(in the rows, 128 means zero)
One turn moves every row onto another: examples first, then more rows asked
Q_105: [138 124 120 150 136 122 116  90 139 131 120 144 112]
Q_703: [139 159 151  97 147 120 124 127 158 129 104 124  95]
Q_438: [100 128  94 123 153 148 106 156 148 130  91  83 109]
Q_873: [150 129 137 144 122 139 122 117 123 115 120 132 106]
Q_65: [119 171 121 119 182 136  95 111 113 134  99 137 141]
Q_431: [117 124  89 110 153 135  91 149 125 142 102  85 123]
Q_113: [123 164 127 126 177 110 142 136 172 140  92 127 112]
Q_931: [143 136 142 165 139 129 107 114 124 121 125 114 114]
Q_428: [ 86 138 100 124 149 133 104 152 130 135 111  84 122]
Q_222: [ 88 119  98 120 145 149 115 135 145 114 114  95  98]
Q_498: [111 155 103 107 189 141  82 102 140 141  81 137 119]
Q_238: [143 159 119 118 143 143 139 126 170 141  90  92 115]
Q_788: [151 116 135 147 150 129 106 138 116 106 124 122 108]
Q_23: [135 151  98 124 185 127 113 123 109 136  97 146 147]
Q_277: [123 162 109 111 180 114  99 115 127 147  81 151 130]

Q_873 moves to Q_277
Q_931 moves to Q_65
Q_222 moves to Q_105
Now these:
Q_23 moves to Q_431
Q_703 moves to Q_113

One turn moves every row onto another: examples first, then more rows asked
Q_291: [157 120 143 134 136 139 144 137  95 136 143 124 132  70 122 149  96 138
 114 105 134 121 109 152  82 167 116 119 152 106 152 126]
Q_212: [128 139 108 139 126 111 133  93 126 125 153 107 102 141  94 140 123 142
 119 146 129 111 135 136 113 183  87 145 143  89 110 137]
Q_830: [150 133 146 125 133 117 156 142  87 121 153 120 136  74 108 142 120 140
 109 113 115 112 114 135  84 164 112 117 118 115 145 109]
Q_825: [109 149  91 151 123 118 154 122 145 136 105 129 131 130 106 123 134 146
 165 127 156 112 118 125 145 122 105 135 151 122 102 112]
Q_886: [149 130 112 147 143 133 139 108 134 122 162 129  77 132 121 129  98 155
 124 127 156 101 121 149 106 169 122 144 166  98 127 147]
Q_985: [123 134 142 149 149 123 119 130 113  99 152 134 103 139 118 145 137 150
  96 155 124 136 104 124 106 129 116 160 158 109 137 136]
Q_172: [155 148 108 135 135 145 146  97 151 123 146 139 128 104 145 136 118 112
 148 142 120  91 121 118 166 142 103 138 117 134 110  89]
Q_179: [140 139 133 129 135 131 141 133  77 123 151 131 139  62 120 138 137 140
 114 132 128 130 101 148  92 163 109 120 147 104 136 120]
Q_85: [135 157 104 124 129 158 164 108 146 103 127 138 116 105 139 130 119  81
 157 147 145  97 121 135 149 151 100 112 146 120 146 106]
Q_722: [107 145 100 150 127 130 134 135 158 146 109 110  91 127 138 118 102 128
 153 117 159 113 137 132 147 126 121 122 139  99 117  87]
Q_961: [140 121 114 140  96 107 141 131 126 158 159 130 154 118 115 142  89 179
 161 133 135 120 107 128 137 153 117 147 135 148 154 122]
Q_937: [153 140 141 136 137 130 141 129 161 100 113 119 132 117 135 165  99  96
 138 126 124 115 124 106 148 125 100 127 130 144 160  96]
Q_764: [131 136 129 127 128 136 161 128 147  88 111 130 146 108 138 133 126 111
 147 152 123 121 120 102 165 146  79 130 146 116 138 124]
Q_934: [116 117 134 129  97 102 151 151 106 129 179 146 124 116 105 132 110 123
 145 161 108 121 130 155 134 116 100 118 136 136 159 106]
Q_782: [145 144 125 135 134 137 125 118  87 136 156 127 133  79 111 147 120 129
 119 115 134 126 116 155  81 171 108 105 125 108 144  94]
Q_142: [116 109 124 145 129 124 139 143 156 139 107 135 113 138 131 116  88 127
 128 146 120 107 136 136 146 111 121 145 138 118 106  86]
Q_21: [104 165 117 137 115 128 157 126 138 130  96 118 117 131  96 139 134 101
 132 125 129  94 130 137 140 102 109 144 137 138 115 121]
Q_303: [108 160 122 142 137 136 115 108 115 103 142 117 104 157  94 151 126 123
 108 139 144 130 123 134  95 160 105 130 142 103 158 132]
Q_670: [ 94 150 127 133 114 164 134 133  88 141 170 150 143 118 121 124 114 143
 156 135 128 124 109 139 158 150 112 128 116 112 151 145]
Q_53: [126 151 141 127  91 117 133 167 108 133 145 106  98  94 144 134  94 144
 145 122 145 125 128 142 152 137 119 133 138 109 177 133]
Q_698: [116 153 112 140  86 132 132 121 117 179 169 104 120 102 122 172 101 103
 143 136 122 111 117 157 130 131 111 136 132 122 146 127]
Q_709: [146 139 144 146 151 115 130 129 128 111 174 120  69 137 122 138 111 147
 100 124 127  98 122 128 104 136 132 155 127 115 131 118]
Q_794: [154 120 136 137 136 128 126 121  91 146 154 117 149  71 121 149 109 153
 115 115 116 124 118 140  99 174  98 122 127  99 120 115]
Q_280: [159 144 127 145 144 159 126 113 157 121 118 138 130  98 168 152 101 118
 145 130 141 120 107 122 164 123 110 147 156 133 135 114]
Q_288: [102 141 135 134 135 160 145 143 133 124  87 146 121 139 121 114  99 121
 125 127 135 107 123 138 151 111 127 154 137 128 127 129]

Q_21 moves to Q_142
Q_886 moves to Q_303
Q_85 moves to Q_937
Now these:
Q_794 moves to Q_179
Q_53 moves to Q_698

One turn moves every row onto another: examples first, then more rows asked
Q_929: [106 121 131 139 112 132 143 115 110 155 141 134 167 154 146]
Q_568: [142 132  83 146 123 156 124 103 120 123 169 135 119 164 151]
Q_897: [ 98 111  90 151  85 150 105 112 106 129 127 126 111 155 153]
Q_903: [111 115 129 148 112 128 125 126 105 157 144 127 169 153 138]
Q_593: [140 176 126 162 112 164 122 136  98 147 157 140 131 160 135]
Q_417: [127 163 133 116 110 148 114 114  98 112 154 106  79 165 135]
Q_602: [128 118 169 160 125 142 123 111  86 127 126 150 113 155 159]
Q_421: [140 118  81 159 121 154 100 119 119 120 170 120 125 154 136]
Q_159: [112 135 166 163 141 162 129 104 102 117 142  82 132 142 125]
Q_347: [ 98 118  89 147  86 150 117 105 105 131 126 132 107 159 161]
Q_996: [120 106 173 168 121 143 110 123  88 121 124 137 122 144 145]
Q_648: [154 137 138 147  90 118 127 105 129  95 156 106 101 148 137]
Q_850: [122 133  93 135 121 163 146  91 135 109 156 129 125 154 153]
Q_599: [130 155 132 126 108 146  97 125  93 115 156  99  82 160 125]
Q_112: [148 144 149 169 148 151 114 108  82 138 157  98 115 164 135]
Q_80: [104 174 145 151 107 176 148 123 121 127 140 125 146 140 129]
Q_678: [124 181 134 148 111 170 148 119 110 139 148 141 134 157 141]
Q_891: [ 91 113  95 150  85 152 113 110 108 127 123 125 114 152 153]
Q_236: [119 148 163 151 145 163 149  89 102 120 142  95 122 153 141]
Q_274: [117 116 175 156 123 145 131 108  93 121 122 146 118 150 158]
Q_184: [117 110  93 158 115 162 106 120 134 106 160 106 138 139 125]
Q_139: [153 134 139 149  87 118 123 108 129  94 157 103 102 145 133]
Q_930: [113 162 139 111 110 154 124 109 106 104 146 101  84 157 131]
Q_301: [106 161 142 165 104 174 122 141 115 128 143 114 150 135 115]
Q_42: [151 135 140 148  89 118 127 106 130  92 155 103 104 144 134]
Q_231: [106 152 143 118 104 154 111 118 108 100 144  89  91 148 122]
Q_246: [104 115 133 143 111 133 134 121 111 154 141 126 171 151 140]
Q_776: [ 93 116  93 144  85 153 120 105 109 128 123 129 110 154 158]
Q_243: [129 112 169 168 124 140 111 119  83 128 128 144 116 152 151]
Q_340: [116 123 127 141 115 128 139 116 106 162 144 137 162 161 147]
Q_574: [105 118 100 143 114 167 133 101 144  99 151 111 137 140 137]
Q_594: [140 155 154 156 148 156 140  92  88 134 152 107 113 167 147]
Q_29: [129 132 157 173 142 156 108 116  90 128 151  84 126 148 120]
Q_262: [117 148 137 128 106 148  95 128 101 106 151  89  89 150 118]
Q_333: [151 138 139 147  88 120 129 105 132  94 155 103 103 145 136]
Q_379: [155 137 137 150  89 118 123 106 128  95 158 104 102 147 136]
Q_162: [117 120 127 146 113 127 127 123 102 163 148 134 163 160 143]
Q_759: [101 116  89 152  86 149 109 110 102 133 129 131 106 158 157]
Q_400: [127 163 131 172 107 166 106 147 103 142 154 124 142 146 118]
Q_434: [111 110 178 161 121 146 121 115  95 117 119 136 124 142 150]

Q_594 moves to Q_112
Q_891 moves to Q_776
Q_162 moves to Q_903
Now these:
Q_400 moves to Q_301
Q_574 moves to Q_850
Q_274 moves to Q_602
Q_930 moves to Q_417

